(in the rows, 128 means zero)
The rows of R fall into 4 groups, which share some directions, and each row is roughly a mix of its group's hidden directions.
R (104 x 11):
[[137  94  86 131 113 140 107  88 101 106 155]
 [131 116 148  86 145  84 122 134  81 124 152]
 [109 134 101 119 120 137  82 149 165 105 168]
 [118 135 134  91 137  87 177 126 121 121  88]
 [137 159 157 123 115  95 158 164 128 156 164]
 [134 181 137  99 137  99 119 168 156 112 135]
 [119 148 120  97 139  96 144 178 171 124 123]
 [124 159 179 135 124  90 150 151 112 132 160]
 [106 153 103 106 147 128 105 136 166 118  77]
 [128 112  92 148 111 178 121 162 165 138 132]
 [137 116 124 149 110 139  76 119 139  88 171]
 [ 75 121 114  91 114 133 146  81 126 114 117]
 [145 123 131 162 114 170  75 124 136 129 161]
 [158 153 105 131 191  99 136 120 147 120 119]
 [118  73 110 159 123 156 133  90 103 137 126]
 [165 157 112 131 181  92 123 129 140 138 104]
 [154 111 149 172 120 159 108  95  92 148 129]
 [148 117 101 159 106 143  84 131 157 126 170]
 [123 140  83 111 122 151 135  92 111  82 152]
 [144 153 179 129 120  96 143 160 115 154 156]
 [121 157 174 136 130  87 140 163 121 164 133]
 [140 167 137 100 120 119 141 135 144  72 161]
 [148 121  93 181 115 148 108 130 162 128 156]
 [121  75 124 150 112 140 110  80 102 144 138]
 [165 109 126 136 124 107 114 173 172 159 121]
 [130 162 130 111 107 108 175 147 142 122 177]
 [ 86 133 124 103 116 149 140  72 103 108 116]
 [145 176 148 129 149 118 143 182 154 128 122]
 [140 114 147 147 132 166  78 136 100 132 167]
 [135  78 121 144 110 140  98  84  93 138 131]
 [149 110 166 154 121 116 133 132  84 135 176]
 [149 117 142 131 133  95 118 183 164 159 114]
 [108 137 100 111 148 140  99 121 158 110  72]
 [100 136 155  86 143 114 163 129  98 130  90]
 [ 97  97 155 129  76 160 144 123 103 125 140]
 [147 163 102 117 176  95 120 146 154 141 109]
 [122 142 111 120 113 170 134  68 104 103 127]
 [131  76 116 162 132 141 116 117  98 173 123]
 [106 141 166  88 145 129 156 123 100 134  85]
 [101 130 159  83 145 117 156 137  89 130  98]
 [ 83 139  84 122 145 130 120 123 162 116  87]
 [153 112 139 135 130  99 119 179 168 162 118]
 [108 165 128 119 173 132 158 146 115 174 117]
 [ 91 134 116  79 135  90 143 156 155 115 119]
 [141 122  97 177 107 123  97 122 153 121 170]
 [105 104 143 123  60 156 111 132 118 142 133]
 [166 158 166 107 112 111 141 152 125 119 171]
 [151 164 100 133 188 108 116 124 150 136 130]
 [ 91 108 165 128  97 149 138 158  96 104 147]
 [139 127 143 108 163  85 123 115  85 138 166]
 [100 136  92 119  96 149 108 137 183 145 132]
 [110 137 163  85 154 120 157 126  91 135  97]
 [132  94 130 142  88 147 103 102 134  87 161]
 [ 88 136 121  83 131  95 150 152 164 125 115]
 [107 135 109 113 126  80 181 129 139 121  96]
 [145 159 151 123 126  92 139 168 123 128 179]
 [155 135 158 137 147 100 156 131  93 142  80]
 [ 95 112 158 125  73 152 113 156 105 129 138]
 [114 159 156 139 135  81 139 170 122 155 150]
 [133 181 148 101 136  96 122 169 152 123 129]
 [128 149 184 146 136  89 126 154 102 134 151]
 [107 128 110 138 104 175 145 152 164 129  88]
 [162 108 138 157  94 128  82  99 125 103 138]
 [144 125 156 116 153  89 113 110  79 124 162]
 [133  89 134 131 133  83 111 173 151 158 127]
 [146 104 152 136 129 111  96 137  79 106 167]
 [112 130 115 145  84 172 106 139 171 121 110]
 [ 99 116 159 140  86 161 106 141 100 122 159]
 [146  70  94 142 109 128 100 103 119 134 150]
 [125 127 138 107 124 115 176 135 112 165  75]
 [120 131 101 121 120 131  79 146 167  98 165]
 [136  94 144 144 129 145 115 115 110 183  87]
 [105 157 129 119 183 129 174 148 114 144 128]
 [158 111 159 171 142 112 108 166 121 160 134]
 [125 130 108 144 125 151  82 115 151 104 181]
 [109 139 157  74 153 122 155 128 101 141  97]
 [ 84 130 123  85 130  93 149 150 164 128 113]
 [121  99  79 125 131 165 116  94 136  94 113]
 [153 118 132 151 135 169  80 130 123 141 171]
 [112 136 128 113 141 100 189 129 122 123  82]
 [102 147 118 118 154 127  94 131 153 118  68]
 [ 79 140  90 130 154 122 111 128 153 111  90]
 [103 119 137 112 132 141 196 118 109 155 107]
 [110 112 105 121  98 148  94 126 162  99 170]
 [110 149  87 111 120 153 156  94 139  93 152]
 [144 117 154 108 157 109 105 126  76 132 168]
 [109 135 110 126 114 168 143  65 110 110 136]
 [ 94 112 155 132  78 163 114 141 103 129 152]
 [116 111 114 124  87 143  82 134 155 101 164]
 [ 81 131 122  82 128  97 150 141 162 126 112]
 [133 122 167 132 138 108 101 115  70 114 156]
 [121 133 159  75 156 120 157 129  98 138  97]
 [112 156 128 116 174 127 175 138 115 164 111]
 [124 129  93 129 113 165 137  72 113 101 150]
 [153 110 132 130 125 102 120 173 175 163 113]
 [ 90 132  84 122 145 140 116 114 157 106  85]
 [106 138 113 117 102 152 150 137 174 128  77]
 [117 108  88 119 100 145 143 174 167 125 112]
 [ 93 142 153  95 141 114 167 124 100 130  88]
 [ 90 131 116  82 129  96 150 149 169 125 116]
 [ 96 132  79 120 146 139 111 121 160 115  84]
 [131 152 140 119 167 104 163 151 108 155  89]
 [153 126 137 146 125 176  74 121 136 137 158]
 [120 105  61 120 136 157 113 113 151 118 109]]
Each list below has one row that fits no group; the rest each fit one group, if only roughly. Name that row.
- Q261: [100 130  93 119 148 132 109 136 160 146  72]
- Q402: [137  95 108 134 105 122  69 113 133  97 150]
- Q898: [ 93 138 147 133 125 159 140  73  90 119 123]
- Q41: [135 179 162 123 151 114 134 177 134 125 107]
- Q858: [108 128  93 160  99 166 126 151 170 129 118]
- Q624: [131 114 125 127 101 115  79 148 152  79 150]
- Q332: [134  73 112 157 116 132 104  95 107 133 160]
- Q464: [115 146 114 106 165 114 171 146 128 165  95]
- Q197: [118 144 126 107 137 135 111 128 160 151  60]
- Q844: [126 173 107  99 127 101 142 164 158 113 155]

Q402
- Q780: [162 116 153 129 171 112 128 114  80 132 157]
- Q81: [146 115 161 144 113 125 149 117  88 111 181]
- Q586: [112 142  99 114 112 125 154 131 182 130  83]
- Q47: [131 125 146 181 126 172  93 126 106 124 151]
- Q236: [134 116 103 132 100 139  77 113 164 107 161]
- Q571: [ 91 117 146 125  85 171 136 125 106 162 138]
- Q295: [132 177 139  99 142 104 108 157 152  91 126]
- Q89: [106 142 101 125 120 134 121 133 188 137  82]
- Q181: [113 147 115 112 146 122 105 147 161 153  69]
- Q37: [119 183 163 104 124 100 145 152 153 133 113]

Q89
- Q80: [135 106 121 126 139  83 121 186 158 143 139]
- Q718: [121 124 105 120 100 173 110 155 180 142 124]
- Q851: [116  81  90 156 147 150  97 106 110 129 111]
- Q115: [153 131 139 145 169 102 124  98  94 144 169]
- Q228: [104 106  90 137 137 161 128  86 125  86 116]
- Q654: [131 114 134 136  75 139  67 138 135 116 144]
- Q214: [147 150 140 155 157 107 136 188 140 130 154]
- Q871: [149 118 177 113 137 105 138 172 134 164 113]
- Q546: [123  87 100 137 123 159 119  88 114  84 135]
- Q256: [136  98 111 158 112 162 119  77 101 133 150]

Q871
- Q714: [157 112 110 147 106 133  81  93 152 104 152]
- Q141: [171 124 146 165 115 165 107 102 104 146 111]
- Q250: [145 153 154  98 146 106 171 140  97 131  94]
- Q552: [132  80 107 154 119 142 112  88  99 125 160]
- Q484: [102 114 132 136  82 169  93 131 129 146 161]
- Q813: [151 116 122 137 111 116  77 134 156  81 151]
- Q636: [ 96 120 104 121  98 164 137 165 161 129  97]
- Q653: [114 179 148 111 133  95 137 151 145  90 150]
- Q9: [107 183 144 112 133  95 141 148 149  93 141]
- Q290: [101 129 141 101 129 128 185 155 110 145  94]

Q250
- Q602: [ 98 139 108  94 135  93 177 138 140 137  99]
- Q191: [ 94 110 141 135  78 172 120 111 112 144 146]
- Q946: [107 155 119 105 150 126 162 137 128 182  96]
- Q263: [180 112 146 135 115 124 121 144  98 136 180]
- Q400: [149  96 102 140 132  95 119 176 153 143 155]
- Q641: [113 176 119 106 146 104 101 158 158 101 115]
- Q976: [142 116 101 116 102 166 102 153 180 132 128]
- Q957: [111 169 109  93 140 113 152 162 160 101 130]
- Q998: [120 133  96 119 112 166 129 141 187 149 108]
- Q878: [119  88 131 148 112 154 151  93 113 170 102]
- Q884: [101  78 116 146 109 157 106  89 108 134 122]

Q884
